In the rows, zero is written as 128.
Named moves, each a turn or a mirror, and the order they were made in; the first pair answered:
J812:
[154 127 155 126 163  92 145 146 160] => [147 125 161 123 161  88 143 141 158]
[129 115 129 143 121 177 172 112 133] => [125 116 132 141 116 175 169 107 130]
[132 121 158 138 148 139 158 107 145] => [142 120 152 139 149 145 159 105 138]
J783:
[148 129  97 108  87 134 104 132 131] => [166 118 107 122 125 107 114 158 142]
[170 118 108 134 180 138 119 136 109] => [171 132 137 137 167 161 142 125 112]
[126 121 178 130 133  99 156 128 144] => [102 132 152 121  91 136 147 102 139]
J355:
[167  82 125 127 135 172 138 127 101] => [133  91 145  95  94 165 155 117 145]
[ 98 142 178 130  82 115 160 103 150] => [158 121 152 189 149 126 136 113  77]
[128 115 133 112 108 150 138 125 118] => [134 115 129 124 122 157 131 122 107]
J215:
[126  91 117 137 159 103 111 130 131] => [139  96 115 120 167 134 115 142 145]
[103 129 111 118 107 105 118 143 133] => [112 120 103 126 122  99 109 148 127]
[103 138 102 116  91 157 119 106 115] => [100 123 102 131  98 126 107 104  91]
[127 114  97 172 143 157 156 124  88] => [119 120  99 157 133 178 163 122 104]
Then:
(2 to 3 moves a pair)
[134 141 131 134 119 196 156 105 107] => [126 104  83 110 136  89  94 155 132]
J783 then J355 then J783
[125 119 130 104 148  90 132 155 164] => [152 118 106 141 169 156 118 131  92]
J783 then J783 then J355
[159 143 110 151 144 202 117 119  76] => [ 87 138  90  84  71 144  99 125 153]
J215 then J783 then J355
[117 104 144 145 128  78 105 118 122] => [102 114 127 135  98 109 107  94 113]
J783 then J783 then J783
[115 114 101 136 120 139 107 118  77] => [115 130 180 118 116 120 165 124 133]
J783 then J783 then J355
[125 126  90 101 109 183 148 143 144] => [136 115 146 125 148  79 154 169 141]
J215 then J783 then J783
[121 153 142 179 151 127 109 106  95] => [ 96 144 124 140 131  71  92 125 140]
J355 then J783 then J783
[132 144 133 134 147 177 145 117 130] => [104 132 109  98 123 128 117 139 164]
J783 then J783 then J355
[ 86 145 121  94 104 105 129 127 195] => [145 121 134 170 185  71 117 132 117]
J215 then J783 then J355
[160 135 180 160 162 147 150 139 108] => [123 114  68 126 126 144  83 146 105]
J215 then J783 then J783
[196 139 139 131 168 175 168 150 155] => [191 131 135 180 178 161 143 122  86]
J355 then J215 then J355
[145 123 180 122 141  83 179 143 173] => [159 131 126 152 142 203 166 103 105]
J783 then J355 then J215
[180 139 138 129 184 198 184 162 146] => [105 129  52  69 100 177 126 151 173]
J783 then J783 then J355
[162 115 136 161 181  50 101 161  71] => [ 69 150 161  80  57  85 130 123 155]
J355 then J783 then J783
[139 124  95 122 139 167 118 126 107] => [162 122 131 125 171 125 129 151 130]
J215 then J783 then J783
[ 91 135 186 101  86  80 156 123 169] => [165 140 120 136 137 229 165 124 109]
J355 then J215 then J783
[102 149 144 108  97 149 146 127 172] => [161 122 132 158 174 120 127 160 124]
J783 then J355 then J783
[133 107 147 118 123 135 144 169 164] => [143  96 141 163 139 108 121 152 106]
J215 then J215 then J355
